Small tables with named rows and columns. After each table, cells are looked up by row and column.

Gar =
|  | Gif | Ner | Vedoza | Bize | Gidoke | Timamar | Loruv |
|---|---|---|---|---|---|---|---|
| Kuv | 99 | 139 | 100 | 98 | 99 | 201 | 103 |
| Gomat | 108 | 108 | 107 | 108 | 108 | 108 | 108 |
| Kef | 95 | 95 | 67 | 100 | 103 | 91 | 170 |
| Fod | 202 | 43 | 100 | 92 | 97 | 104 | 100 |
| Munete | 110 | 107 | 111 | 106 | 108 | 11 | 101 |
| Supova | 110 | 107 | 111 | 106 | 108 | 6 | 101 |
| Kosimi | 107 | 108 | 111 | 107 | 109 | 30 | 103 |
| Nipa | 108 | 107 | 107 | 107 | 108 | 106 | 108 |
| Pegida | 207 | 39 | 101 | 92 | 96 | 104 | 99 |
| Getav | 104 | 107 | 53 | 87 | 93 | 95 | 172 |

What is the Bize of Supova in Gar? 106
What is the Gidoke of Kef in Gar? 103
What is the Gif of Kosimi in Gar? 107
What is the Gidoke of Gomat in Gar? 108
What is the Gidoke of Kosimi in Gar? 109
What is the Timamar of Kef in Gar? 91
What is the Loruv of Gomat in Gar? 108
What is the Gif of Munete in Gar? 110
What is the Bize of Kosimi in Gar? 107
What is the Ner of Kosimi in Gar? 108
What is the Bize of Munete in Gar? 106
What is the Ner of Nipa in Gar? 107
What is the Bize of Kuv in Gar? 98
What is the Ner of Kef in Gar? 95
What is the Gidoke of Fod in Gar? 97
What is the Bize of Fod in Gar? 92

Table Mula
          Sobi    Bip    Zan  Ritamef    Fal  Nibolab  Kisit  Dutiz  Pugumam
Lepadu    -151  -1234  -2337    -1201    113      542  -1214  -1435      465
Zuv      -2178   -419    395     -751  -2361      641     -6   -158    -1288
Bisod     -411   -845   6126     1248   1270    -4270  -2520   3577    -1855
Livotu     -32    170   3647      823    710    -3174  -1283   2216    -1526
Dus        206   1911   6832     1745   1363    -4247  -1883   4662    -2407
Dazevok   -899  -1550  -3380    -1251   -483     1360   -873  -4077     2241
Rubazok  -1417  -3140  -6314    -2944  -4333     4782    851  -5201     1544
Mem       1460   3712   5096     1976   2525    -5694  -1118   4359    -2635
Lifi      1849   4801   4752      958    383    -3520     51   6841    -4125
Zaf      -1161  -2318  -5321    -2006  -2332     2678    693  -4003      553
Kuf       -567    856  -2601     -557   -882      127    994  -1145     -743
Nad        535    -65  -4865    -2407  -1914     2467    348  -2589      558

What is the Zan of Dazevok in Mula?
-3380
What is the Nibolab of Dus in Mula?
-4247
What is the Pugumam of Livotu in Mula?
-1526
What is the Nibolab of Mem in Mula?
-5694
What is the Bip of Zuv in Mula?
-419
What is the Bip of Zaf in Mula?
-2318
What is the Pugumam of Kuf in Mula?
-743
What is the Pugumam of Mem in Mula?
-2635
What is the Ritamef of Lepadu in Mula?
-1201
What is the Zan of Lepadu in Mula?
-2337
What is the Kisit of Zuv in Mula?
-6
What is the Fal of Mem in Mula?
2525
What is the Pugumam of Zuv in Mula?
-1288
What is the Sobi of Dazevok in Mula?
-899

Nos
columns: Nesa, Tosi, Keko
Fila: [74, 75, 9]
Lelopo: [8, 8, 73]
Bova: [77, 78, 6]

Fila, Nesa: 74
Bova, Tosi: 78
Lelopo, Keko: 73
Lelopo, Tosi: 8
Bova, Nesa: 77
Lelopo, Nesa: 8
Bova, Keko: 6
Fila, Keko: 9
Fila, Tosi: 75
Row with the largest Tosi: Bova

Sas =
|  | Tobi | Gita | Tuv | Kiluk | Vuk | Sepefo | Pogu |
|---|---|---|---|---|---|---|---|
| Dabus | -0.35 | -0.12 | -0.03 | -0.11 | -0.16 | -0.19 | -0.33 |
| Gukogan | 0.16 | -0.19 | 0.10 | -0.20 | 0.07 | -0.83 | -0.21 |
| Faduga | -0.06 | -0.18 | 0.00 | -0.14 | 0.03 | -0.05 | -0.43 |
| Kefo | -0.20 | -0.13 | -0.95 | -0.16 | -0.17 | 0.06 | -0.13 |
| Gebuso | -0.50 | -0.15 | -0.23 | -0.21 | -0.38 | -0.27 | 0.26 |
| Tukalat | 0.28 | -0.21 | -0.16 | -0.19 | 0.01 | -0.14 | -0.15 |
| Pufamet | 0.07 | -0.17 | -0.04 | -0.09 | -0.06 | 0.44 | -0.38 |
| Nalu | -0.40 | -0.12 | -0.36 | -0.14 | -0.25 | -0.13 | -0.17 |
| Zel | -0.25 | -0.15 | -0.81 | -0.19 | -0.15 | -0.06 | -0.08 |
| Tok | -0.19 | -0.16 | -0.28 | -0.10 | -0.14 | 0.52 | -0.35 |

Kiluk of Pufamet is -0.09
Tobi of Zel is -0.25
Tuv of Faduga is 0.00
Vuk of Nalu is -0.25
Kiluk of Nalu is -0.14
Sepefo of Tok is 0.52
Gita of Kefo is -0.13
Vuk of Pufamet is -0.06
Gita of Faduga is -0.18
Sepefo of Pufamet is 0.44
Row with the largest Vuk: Gukogan

